In the data rows, the value 128 means zero.
Some points, each followed by its number:
tensor([145, 144, 157, 125, 138, 176, 167, 162]) 0
tensor([106, 109,  90, 121,  64,  88, 119,  55]) 1
tensor([168, 110, 114, 191, 105, 135, 141, 110]) 2
tensor([104,  83,  90, 159,  65, 116, 102,  81]) 3
tensor([158,  99, 120, 201, 111, 157, 134, 158]) 4
tensor([155, 127, 117, 142, 107,  96, 106, 105]) 5
tensor([107,  83, 133, 146,  85, 132,  78, 125]) 6
tensor([ 78,  67, 143, 129,  85, 119,  57, 131]) 7
tensor([101, 104, 115, 129,  91, 109,  91,  84]) 8
tensor([116,  81, 134, 128,  81, 129, 126, 116]) 9
tensor([124, 111, 134, 146,  84, 122, 125,  99]) 10
tensor([105, 130, 117,  87, 116, 127, 141, 123]) 11
tensor([ 92, 122, 148, 120,  82,  83, 114,  83]) 12
tensor([127, 145, 145, 144, 104, 119, 143, 102]) 13
tensor([130, 140, 146, 154,  86, 118, 153, 112]) 14
tensor([ 91,  86,  82, 110,  67,  91,  77,  58]) 15
New points follow, each followed by the numbers of its three nearest points above by angle, nearest first.
tensor([128, 149, 145, 142, 160, 159, 140, 154]) : 0 4 2
tensor([134, 128,  87,  89, 119, 178, 168, 109]) : 11 0 1
tensor([148, 143, 130, 114, 164, 175, 164, 191]) : 0 4 11
tensor([101, 134,  79,  59, 121, 135, 135, 153]) : 11 15 1
tensor([179,  88, 101, 152, 122, 168, 126, 174]) : 4 2 0
tensor([126, 126, 154, 130, 148, 147, 154, 168]) : 0 4 14
tensor([125, 136, 158, 108, 141, 154, 159, 158]) : 0 11 4
tensor([156, 183, 170, 133, 188, 179, 186, 176]) : 0 4 13
tensor([119, 157, 169, 105, 199, 168, 144, 163]) : 0 11 4
tensor([124, 128, 165, 156, 176, 159, 163, 145]) : 0 4 2
tensor([135,  93, 109, 142,  96, 123,  80, 121]) : 6 3 7
tensor([121, 155, 178, 127, 150, 166, 155, 144]) : 0 13 14
tensor([126, 153, 143, 148, 159, 159, 142, 165]) : 0 4 2
tensor([140, 193, 145, 127, 200, 170, 140, 177]) : 0 4 11
tensor([151, 152, 165, 119, 155, 189, 171, 207]) : 0 4 11
tensor([117, 129,  94,  70, 116, 133, 129, 131]) : 11 15 1
tensor([214, 128,  66, 174, 112, 120,  65, 106]) : 5 2 4
tensor([133, 128, 162, 135, 152, 125, 128, 142]) : 0 4 13
tensor([157, 169, 122, 107, 183, 130, 136, 151]) : 0 11 4
tensor([129,  93, 153, 162, 167, 132, 110, 170]) : 4 7 0
tensor([164, 139,  57, 122, 134,  73,  69, 121]) : 5 15 1
